In the rows, zero is written as 128.
Named turns come first, each shown by rows before and after it. Which turns, in which order, take the first row of each pair that follows to the second? Write the first one first, as in the answered first pair.
gez:
[135 167 148 140 154 104 187 130 122 130 104 146 118  79 119 141 162  99
 127] -> [118 173 152 145 146 110 191 134 126 135  82 140 107 116 134 163 158 118
 125]
[108 136 146 131 139 115 124  73 138 173 149 151 153 174 139 134 138 156
 169] -> [130 130 142 121 148 108 124  72 136 172 169 160 158 130 123 109 142 135
 165]
[140 117 126 120 131 135 121 104 112 158 176 135 164 122 118  96 128 139
 143] -> [155 125 120 109 134 124 131 113 122 143 168 138 143  83 104 102 145 108
 139]
[120 124 136 116  95  90  90 142  95 122 136 127 140 156 140 119 101 133
 133] -> [130 120 143 116  98  90  86 139  92 125 146 131 143 144 130 114 107 120
 130]
Gafen:
[148 106 113 103 128 127 155 118 137  98 128 136  97  87 109 148 139  96
 127] -> [130  94 111 114 142 145 166  91 135 111 128 144 111 114 108 164 139 106
 131]
[137 117 127 134 125 122 104  98 111 161 142 122 165 141 144 119 121 148
 125] -> [130 124 126 134 114 118  88 116 111 154 135 115 161 144 150 117 109 150
 122]
[106  57 124 124 152 133 106  60 104 140 160 139 194 192 138 139 124 176
 115] -> [100  82 128 123 121 121  65 113 105 119 126 116 176 214 169 142 106 192
 102]
tasa:
[118 101 156 122 102 103  90 113 144 124 142  89  98 110 142 141 116 143
 173] -> [105 113 164 128 105 101 105 107 150 125 137  86  93 119 141 158 130 145
 180]
[123 102 133 103 102 146  83 150 153  75 150  96 113 156 129 145  91 147
  78] -> [ 85 143 138 125 119 122 123 139 160  74 122  86  99 179 125 183 132 146
 101]
[177  90 132 111 161 174 180  62 113 138 158 152 141 105  79 128 124  88
 115] -> [183  62 124 103 137 201 141  83 113 123 145 140 129 135 112 140  83 118
  99]
nedor:
[107 152 131 163  94 140 108 147 127 124  72 132 107 166 151 156 116 156
 122] -> [121 167 125 158 105 125 143 159 139 106  68 130  81 115 123 161 145 115
 127]
[123 123 134 123 129 141 138 106 135 136 127 148 133 136 123 126 146 125
 119] -> [128 118 126 120 130 143 145 109 131 138 130 148 130 131 124 125 144 121
 119]
[132 100 110 149 133 174 194 105 123 159 130 106 119 102 101 120 154  87
 145] -> [147  66 108 145 119 198 158 108 116 158 151 116 137 117 114 104 119 109
 133]
Pairs:
(2 to 3 turns a pair)
[108 170 132 153 120 109 114 140 120 143 138 108 138 158 155  93 156 148
 146] -> [100 179 127 152 123 102 139 155 132 124 120 105 114 152 151 118 168 131
 144]
nedor then gez then gez
[128 142 143 154 118 106  91 105  97 154 186 128 211 131 145  34 144 138
 163] -> [ 76 208 137 167 123  73 168 129 121 110  90  95 130 150 139 136 205 116
 172]
tasa then tasa then nedor
[131 150 104  98 128 146 194  73 151 119 113 151 137 101  86 173 124 134
 148] -> [143 146 110  97 129 144 187  71 147 121 131 156 145  88  86 148 119 131
 141]
gez then tasa
[127 104 136 143 108 169  81 147 131 128 133 106 109 137 161 167  67 156
 107] -> [149 103 134 141 109 159  66 153 130 132 158 112 125 105 151 132  62 144
 105]
gez then Gafen
[159  92 101 115 145 148 161  89 131 105 154 147 113  86 107 126 135  91
 128] -> [165  62 108 114 131 160 123  91 120 120 168 153 129 112 123 111 100 119
 123]
nedor then gez
[183  65 113 101  99 171  90 135 127 117 163 139 130  93 126  83  76 122
  94] -> [165  50 102 110 131 191 151  79 129 128 162 156 129 104 100 130 101 121
 101]
Gafen then gez then Gafen
[120  71 120  88 137 161 132  87 152 138 148 138 127 107 133 129 128 143
 113] -> [102  96 136 105 123 152  92 108 144 154 145 133 146 147 163 118 118 171
 121]
nedor then Gafen then gez
[149 139 137 127 118 128  90 125 112 159 153 130 169 118 155  65 106 139
 134] -> [ 99 194 143 152 138 104 141 122 122 161 114 117 155 149 150 109 155 137
 157]
tasa then tasa then tasa
[153 155 148 125 165 108 138  90 127 143 146 126 158  72 112  80 131 120
 138] -> [101 174 154 148 151 112 129 101 132 152  98 104 153 167 147 132 122 177
 138]
nedor then tasa then nedor
[112  97 117 130 117 143 128  89 111 142 129 153 145 201 156 138 108 178
 111] -> [115 120 125 138 141 122 151  58 107 165 158 164 166 172 134 116 141 159
 127]
tasa then gez
[ 97 121 176 154 156 120 143  98 131 121 131 122 123 169  91 153 137 144
 115] -> [111 118 163 143 155 114 157 107 141  99 123 115  93 136  79 156 147 116
 109]
nedor then gez
[146  40 129 126 111 160 121 117 128 152 175 137 161 125 155  88 113 132
 118] -> [113 130 147 139  80  99  95 195 139 127 121  96 142 148 188  88 125 129
 123]
nedor then Gafen then Gafen
[125 130 128 122 173 144 189  93 131 127 129 137 116 106 100 170 160  98
 140] -> [100 145 133 133 158 154 168 117 133 118  98 120 114 162 127 198 148 126
 135]
gez then Gafen
[125 116 141 142 130 135 111 101 115 148 137 125 158 154 141 111 120 164
 126] -> [159  96 120 115 126 129 117 124 129 118 141 131 129  92 123 107 123 125
 110]
nedor then nedor then tasa
